Read these off the table that follows. Counting starts at 1.
1) The entry just left of -1.31?
2) The entry directly below -2.14?
3) The entry just left of -4.49?
4) The entry in row 2 and column 1?
5) The smallest entry?
6) The entry in row 3 and column 1?
7) The entry directly below +1.55?
8) The entry at row 1, column 1?
-3.53 +0.28 -5.29 +0.57 +0.47 +2.58 -0.57 -0.23 -1.76
-2.74 -1.21 -4.89 +0.32 +0.37 +3.10 -0.83 +0.24 -2.29
-2.32 +1.55 -4.49 -4.03 +1.69 -1.52 -3.97 +0.43 +1.11
-2.14 +0.02 -4.35 +0.38 -0.02 +3.26 -0.34 +0.08 -2.19
-1.44 -0.56 -1.55 +0.29 +0.31 +2.74 -0.76 +1.11 -1.31
-3.57 +0.53 -3.04 -1.35 -1.30 +2.88 -1.68 -1.69 -1.56
1) +1.11
2) -1.44
3) +1.55
4) -2.74
5) -5.29
6) -2.32
7) +0.02
8) -3.53

a =
[[ -25.6  -67.1   19.1   -7.1 -110.1 -108.8   75.3  -42.5  -78.2  -44.2
   -74.8 -133.9  -52.3  127.6  -62.2]
 [  58.5   61.9  -19.0   -5.9   46.4   35.5  -46.8  -26.8   10.7   60.5
    29.4   70.4  -17.1  -15.0    6.1]
 [-157.1 -159.6 -157.7 -167.6 -134.1 -140.2  -22.5  187.6 -129.8 -160.0
  -171.1  -66.4  186.9  -72.8 -140.6]
 [  17.0   -5.8    6.3   -5.8  -34.6  -43.1   37.7  -11.6  -34.0    6.8
   -34.2  -36.4  -12.0   80.8  -27.2]
 [  20.8   49.1  -12.4    2.6   80.1   69.1  -36.6   28.0   51.6   33.5
    42.3   91.0   36.1  -77.7   41.4]
 [  76.2   74.7  -29.2  -15.2   48.1   24.0  -28.6  -15.3   -4.7   76.3
    24.4   84.0   -3.0    6.7   -9.2]
 [  55.5   54.0   86.8   83.6   49.3   62.8   19.7  -64.3   68.5   55.1
    66.5    9.2  -67.2   47.9   74.8]
 [   6.3   21.7  135.6  142.1   48.2  150.7  -98.9  -82.3  153.0   12.4
   140.2   -7.2  -98.8  -50.1  155.3]
 [  21.1   13.1  -24.7  -29.7    0.8  -37.2   54.2   32.5  -35.8   17.8
   -36.1   14.2   38.8   46.9  -35.1]
 [  12.8   37.1  -18.8  -12.9   68.4   27.2   24.7   33.7   22.6   24.0
     5.3   67.3   43.2  -44.4   15.8]
 [  27.4   11.1  -25.0  -33.6  -12.4  -52.3   63.4   29.3  -49.0   20.4
   -47.9    2.9   35.6   73.7  -46.2]
 [  36.1   31.8   35.5   37.7   20.3   33.4   -2.0  -18.0   29.1   34.3
    40.2   16.7  -19.3   26.8   31.0]
 [-105.6 -103.9   78.3   55.9  -57.7   -1.6   62.9   85.1   44.7 -106.5
    -6.4 -107.2   62.4   13.1   50.5]]
The entry just right of the centre entry: 68.5
The entry just left of the centre entry: 19.7
The entry just left of the smallest entry: -160.0
What is the largest entry?
A: 187.6
What is the centre entry?
A: -64.3
The entry just left of 6.7 is -3.0
What is the entry just right of 73.7?
A: -46.2
What is the entry just right of 63.4?
A: 29.3
What is the entry just left of -157.7?
A: -159.6
The entry just left of -67.1: -25.6
The entry just right of 14.2 is 38.8

B = +5.66 -3.39 -3.99 -0.89 -0.58 +4.12 -3.52 +0.97 +4.48 -3.37
The entry just right of the smallest entry: -0.89
What is the entry just left of the smallest entry? -3.39
